(in the rows, 128 means zero)
The rows below come in pairs that one turn or mirror swaps. Which row does each named row swap with?
The rows were stretched afterwards, more along some directions than others.
J905: [122 137 131 118 141 136  82 154  91 166 136 140 110 150 162 127]
J506: [110 118 126 128 138 110 103 150  81 129 136 110 107 149 142 141]
J356: [154 131 149 131 109 129 169 141 122 121 134 120 127  86 125 113]
J799: [141 107 134 131 149 123 143 111  95  90 139  95 123 137 109 129]
J354: [147 108 138 154 157 107 116 136  91 117 158 101 100 113 135 129]
J37: [160 111 118 143 143 122 117 155  92 153 141 132 108 138 132 141]
J778: [142 107 109 152 148 126  94 101 180 144 148 105 122 125 153 101]
J638: [109 147 122 109 103 110 176 144 123 170 128 117 133  92 152 132]
J689: [102 118 105 126 123 136 150 145 115 127 129 107 130  98 129 126]
J946: [134 104 112 135 122 106  91 124 141 140 127 153 111 165 139 107]
J244: [ 95 136 141 127 139 114 148 138 118 125 117  95 153 114 118 146]
J722: [141 124 178 140 109  97 171 138 149  84 135 164 112 105 121 141]
J592: [108 129 153 139 134 109 101 123 156 137 121 172 114 117 132 148]
J761: [142  84 117 163 140 131  66 117 170 138 140 156 111 163 146  91]
J747: [ 82 150 172 116 141 123 141 124 134 132 119 163 149 119 124 143]
J920: [134 125 118 127 132 141  90 124 157 165 131 107 123 150 149 136]
J558: [123 105 133 137 131 132  89 123 133  96 125 180 119 151 109  97]
J680: [117 136 164 116 100 110 142 125 145  80 124 120 128 107 109 110]
J703: [111 145 103 114 138 167  82 112 138 177 116 100 148 135 145 111]
J868: [106 132  88 149 111 131 128 149 138 158 111  80 135  94 133 159]
J963: [137 132 120 121 141 143 115 116 129 157 116 164 128 138 113 125]
J742: [133 129 124 132 118  81 183 118 159  85 109 168 121  99 114 115]
J298: [133 126 139 116 149 119 136 116  74  96 138 104 117 125 108 142]
J488: [120 153 150  95 116 116 157 146 126 124 101 122 142  99  99 105]
J346: [106 126 153 118 155 106 153 100 150 115 112 161 124 109 101 127]
J245: [121 118 100 126 136 137  87  74 175 136 123 114 124 131 130 106]
J7: [119 128 100 144 117 109 182 147 135  85 100 141 123 114 115 133]
J355: [135 114  78 128 125 119 114  98 150 135 115  97 118 119 117 121]
J712: [120 131 138 134 143 113  97 125 115  80 109 154 114 139 104 137]
J223: [178 109 128 145 119 135 120 153 106 143 145 125 108 152 135 147]
J573: [164 138 147 117 131  88 180 140 121 104 119 123 104 128 126 141]
J572: [118 165 111 103 113 105 204 131 111 134 109 102 135  95 122 161]
J617: [135 120 104 124  98 108 136 158 127 117 127  92 108 125 155  99]
J938: [ 92 148 125 127 105 139 117 151 136 162 117 136 135  92 135 149]
J397: [100 134 133 128 130 152 117 148 112 177 143 111 143 118 166 141]
J368: [134 122 151 135 143 135  59 122 166 133 131 177 107 166 152 111]

J938 swaps with J747
J346 swaps with J689
J703 swaps with J712

